In the rows, 100 means zero.
The same turns and mirrors carry the whole set onto itself and the rows of a family onto each other. Which other rows belong to the same family as each row named below? List them in the order they appear above.
These 27 rows form 9 families of 3 rows each.
Gib: 112  116  111  133  103  112  98  147  130  80  120  114  104
rap: 95  107  91  148  78  127  111  117  131  80  140  109  80
giv: 98  124  104  124  85  96  116  98  133  105  136  87  74
Tepu: 113  85  95  136  95  110  121  138  128  101  155  113  81
bila: 102  127  104  128  84  101  107  108  114  83  101  108  73
deti: 122  120  111  127  106  77  102  136  110  95  123  114  97
Bepip: 121  136  107  123  91  109  119  99  121  72  119  105  84
napod: 118  128  106  113  96  106  111  95  129  84  126  89  71
mur: 112  108  85  155  78  120  123  118  141  105  134  114  69
Zef: 103  92  116  142  93  117  115  118  148  90  140  124  71
fivop: 120  113  82  129  107  108  94  141  131  107  125  115  100
fugo: 106  96  116  145  90  115  122  133  135  103  156  110  81
pofan: 130  114  97  127  104  92  87  139  119  99  133  111  103
pumi: 110  91  102  146  93  121  119  134  133  114  145  115  75
berom: 123  129  108  128  82  90  113  92  115  99  126  108  67
Ziko: 105  95  106  131  85  130  128  122  137  87  129  114  68
sek: 130  110  94  132  103  79  108  128  129  94  107  100  97
toras: 131  112  104  141  108  98  97  139  135  75  116  105  99
Karep: 122  123  115  124  88  96  130  103  115  98  125  90  67
dogu: 114  91  98  151  77  114  116  130  135  105  146  109  69
fiv: 116  102  86  124  104  110  97  130  119  78  119  126  100
lub: 110  91  99  148  95  100  117  119  146  97  149  128  93
Siv: 138  115  109  133  110  89  109  134  117  88  130  113  106
fiko: 129  126  104  138  111  93  96  136  116  101  124  113  105
zoti: 124  131  102  133  88  103  126  92  115  102  128  99  67
Nesa: 115  142  100  129  91  95  108  98  122  104  115  118  78
virer: 115  127  105  140  80  93  129  101  116  91  139  94  66

The rest of the family of lub: giv, sek
The rest of the family of Tepu: deti, virer
The rest of the family of fugo: Karep, Siv
The rest of the family of zoti: pumi, fiko
The rest of the family of fivop: mur, Nesa

The same turns and mirrors carry the whole set onto itself and the rows of a family onto each other. Which other rows belong to the same family as each row named below? List them in the order they appear above.
These 25 rows form 5 families of 5 rows each.
Nub: 101  79  90  94  117  98  110  99  90  112  96  124  119
tamo: 95  73  108  83  77  113  94  123  110  79  89  94  97
rebi: 85  87  130  100  83  88  81  105  114  73  84  106  106
tem: 81  99  121  112  99  75  93  89  103  105  85  117  110
rulid: 96  76  88  84  89  115  114  118  96  114  92  97  95
sifit: 88  73  102  81  91  106  81  114  115  84  92  79  122
zub: 85  90  126  101  82  89  71  93  108  84  97  92  118
bituz: 85  75  95  84  67  110  85  109  115  81  83  96  113
Las: 88  89  124  112  100  86  93  75  95  110  101  111  113
fol: 91  76  77  88  83  113  105  123  93  103  81  106  114
favi: 97  77  78  79  105  109  99  122  107  102  97  101  119
voval: 77  93  124  105  81  92  80  88  91  85  88  89  110
kefi: 103  78  87  89  99  116  105  131  98  103  105  105  108
Soluf: 100  81  100  105  111  102  115  99  89  122  107  118  108
Vipof: 77  76  120  121  104  86  107  87  105  107  83  117  116
lugil: 87  93  96  102  104  92  113  97  92  130  89  111  104
tuze: 84  74  129  97  94  92  80  87  102  83  89  88  123
Ruleb: 97  82  91  101  108  106  117  99  100  109  105  126  97
rozi: 92  78  121  105  111  86  98  78  87  100  91  116  122
ger: 93  84  103  87  82  108  79  128  109  80  99  89  115
Kero: 85  77  92  111  105  99  118  110  87  118  82  119  116
sasa: 89  89  115  108  95  94  102  71  86  102  97  118  102
rika: 77  90  106  97  86  103  82  127  108  81  91  80  111
talo: 77  74  122  105  80  93  86  85  122  84  83  103  114
malab: 90  83  86  94  102  112  105  134  114  95  102  103  103

The rest of the family of rozi: Nub, sifit, favi, tuze
The rest of the family of Ruleb: voval, sasa, rika, malab
The rest of the family of bituz: fol, Vipof, Kero, talo
The rest of the family of Las: zub, kefi, Soluf, ger

The same turns and mirrors carry the whole set onto itself and the rows of a family onto each other. Which other rows belong to the same family as each row named below? List them in the order they appear above.
These 32 rows form 4 families of 8 rows each.
bivi: 101  101  75  106  106  116  98  90  136
fegig: 113  97  116  114  94  104  118  88  109
denup: 95  73  88  72  79  114  101  95  110
fof: 100  79  104  111  86  134  93  91  122
kidim: 90  83  105  102  93  91  119  92  135
bon: 122  93  108  67  111  130  118  93  124
revom: 107  110  106  106  100  113  118  77  104
nabi: 117  95  106  111  101  97  111  84  103
Ges: 100  87  80  77  83  130  99  88  104
Git: 92  78  107  71  112  113  96  85  117
nerot: 101  107  72  105  87  118  110  93  124
res: 88  82  86  80  79  103  110  93  105
tizo: 111  94  100  89  99  93  133  86  137
vona: 90  100  79  92  100  122  108  80  141
dap: 105  93  103  121  95  132  99  95  121
Mem: 91  82  106  65  106  119  109  77  116
keluz: 90  74  106  68  103  115  110  88  137
Kezir: 87  85  121  79  107  116  111  81  114
Lepa: 127  79  92  77  98  114  107  116  122
napiv: 118  104  105  82  112  139  117  97  123
gada: 110  87  113  114  99  127  108  104  137
Kone: 100  100  94  101  98  90  127  87  131
Nunud: 125  80  89  76  87  125  113  112  118
tig: 106  93  92  100  104  85  116  91  136
pupo: 110  86  107  118  103  123  90  94  122
vivu: 120  102  96  68  103  121  124  84  110
Tonaf: 121  69  110  82  88  122  112  110  122
razuk: 120  97  99  70  121  124  110  92  119
duv: 102  76  83  76  88  109  95  97  102
bikuz: 92  101  81  107  96  117  106  93  142
fis: 116  85  85  85  85  120  114  120  130
buzi: 124  91  110  105  85  111  120  89  102

The rest of the family of bivi: nabi, Git, Lepa, tig, pupo, razuk, duv
The rest of the family of fegig: denup, bon, dap, Mem, Kone, Nunud, bikuz
The rest of the family of Kezir: fof, res, tizo, vona, napiv, fis, buzi

The same turns and mirrors carry the whole set onto itself and the rows of a family onto each other. Which other rows belong to the same family as each row named below? List them in the order they appear above.
These 32 rows form 4 families of 8 rows each.
nogi: 112  85  97  118  82  76  93  130  137  126
Tagad: 111  83  110  122  91  54  130  140  100  128
mader: 105  87  102  90  108  77  137  148  100  125
kad: 87  108  99  94  94  84  98  127  119  128
kiz: 79  88  96  97  116  89  116  139  128  108
Vom: 77  93  91  95  109  86  114  138  122  108
ruzu: 103  109  121  103  121  74  124  131  118  143
nitum: 105  93  112  88  114  76  135  147  104  127
Bor: 106  90  111  88  102  82  136  151  107  121
kabo: 103  115  122  107  118  78  124  129  120  137
vug: 86  109  96  95  98  86  100  127  127  124
mupov: 109  109  119  95  119  77  124  134  119  140
veg: 115  74  112  123  101  52  127  143  107  129
goti: 111  111  115  103  120  79  122  128  127  143
lizot: 122  78  119  122  107  63  123  137  140  134
Vilad: 88  74  91  130  96  62  107  134  124  109
domul: 82  86  88  100  112  89  121  145  120  108
Les: 107  87  112  85  108  79  134  151  108  128
Bis: 112  76  103  123  102  55  129  139  98  126
Tugan: 89  112  101  100  89  85  100  124  119  124
Nevu: 92  113  97  102  97  87  98  126  125  133
nidot: 112  76  109  121  94  51  125  140  103  133
Rovo: 84  78  93  132  102  61  108  128  122  112
Fen: 126  82  119  122  103  60  120  138  132  137
zafo: 103  81  96  122  83  69  95  131  140  120
zages: 124  84  121  122  105  68  127  137  141  130
tis: 130  84  115  119  104  69  117  133  138  136
Tesi: 82  90  97  102  111  90  121  139  127  100
poboz: 88  74  89  131  106  66  112  135  117  108
Kobi: 106  77  97  114  80  73  97  132  140  120
gido: 86  82  96  136  101  62  115  128  121  108
bag: 110  82  100  116  75  74  102  132  139  117

The rest of the family of mupov: Vom, nitum, vug, veg, Vilad, Fen, zafo
The rest of the family of bag: Tagad, Bor, kabo, Tugan, zages, Tesi, gido
The rest of the family of Les: kad, kiz, ruzu, lizot, nidot, Rovo, Kobi

The same turns and mirrors carry the whole set onto itself and the rows of a family onto each other. Which other rows belong to the same family as each row named below? List them in the order they appear above.
These 32 rows form 4 families of 8 rows each.
ket: 112  117  93  119  88  93  101  91  85  78  109  110  112  111  119  94
gidit: 115  119  101  98  108  73  106  93  77  101  90  96  99  84  92  108
Fite: 80  88  98  87  117  98  91  96  106  119  84  81  106  79  92  99
Kupo: 118  112  102  90  104  74  112  98  80  104  86  94  101  89  93  110
Gev: 97  106  95  92  103  84  85  115  114  103  79  101  120  117  117  118
zudo: 88  102  99  81  87  100  104  99  90  104  119  99  116  94  108  123
gugu: 76  91  87  114  101  113  79  88  117  97  106  97  110  110  121  84
vogof: 83  84  95  87  113  90  93  96  103  123  82  85  101  80  91  97
Mige: 90  94  90  109  103  105  108  79  86  93  112  93  97  75  105  73
bas: 83  94  99  86  87  102  107  93  90  102  123  95  117  96  107  119
kerin: 79  83  89  106  97  113  85  94  120  99  102  96  113  115  123  86
Guba: 106  100  90  124  118  86  87  88  107  97  73  93  95  105  107  71
Zefup: 97  96  95  112  101  103  106  72  83  98  114  91  91  82  98  77
raz: 100  108  99  100  105  88  88  113  113  107  86  102  122  124  115  119
Gepin: 94  95  90  105  99  98  103  73  84  93  106  90  89  75  99  75
bivo: 104  108  99  96  101  82  83  108  111  107  81  99  114  124  110  122
das: 113  114  92  117  88  89  100  90  91  82  108  111  105  120  123  95
rog: 79  90  88  108  102  121  87  91  123  94  108  99  108  108  119  90
Piguz: 96  96  93  110  99  99  103  76  81  93  117  93  91  75  103  81
vanut: 82  85  96  85  116  94  90  96  112  123  83  81  99  88  96  100
lir: 94  103  96  87  87  107  110  94  90  103  123  96  114  102  109  123
sosu: 98  107  96  94  105  87  88  111  116  108  75  99  120  124  112  113
Rali: 111  109  90  118  118  85  84  94  107  98  70  97  95  103  108  75
ziv: 110  115  96  126  95  91  97  93  85  82  107  104  109  120  121  90
gadu: 74  88  91  110  101  121  86  92  116  100  105  94  111  105  121  89
masud: 111  119  94  117  92  96  97  91  93  78  110  106  110  119  124  97
duz: 100  100  93  117  117  79  81  93  106  98  69  96  97  97  107  72
vav: 84  87  94  79  109  95  94  93  112  119  85  88  102  79  95  104
tepa: 106  100  90  115  122  88  89  91  105  98  70  97  100  107  110  68
Pivu: 88  102  99  89  83  99  102  96  92  103  123  95  111  92  105  126
seri: 121  115  98  95  104  66  106  94  81  100  87  98  100  94  94  105
molo: 116  112  101  96  103  66  104  96  74  106  85  92  103  91  96  104

The rest of the family of Fite: Gev, Zefup, das, rog, tepa, Pivu, molo
The rest of the family of ket: Kupo, gugu, bas, raz, Gepin, vanut, Rali

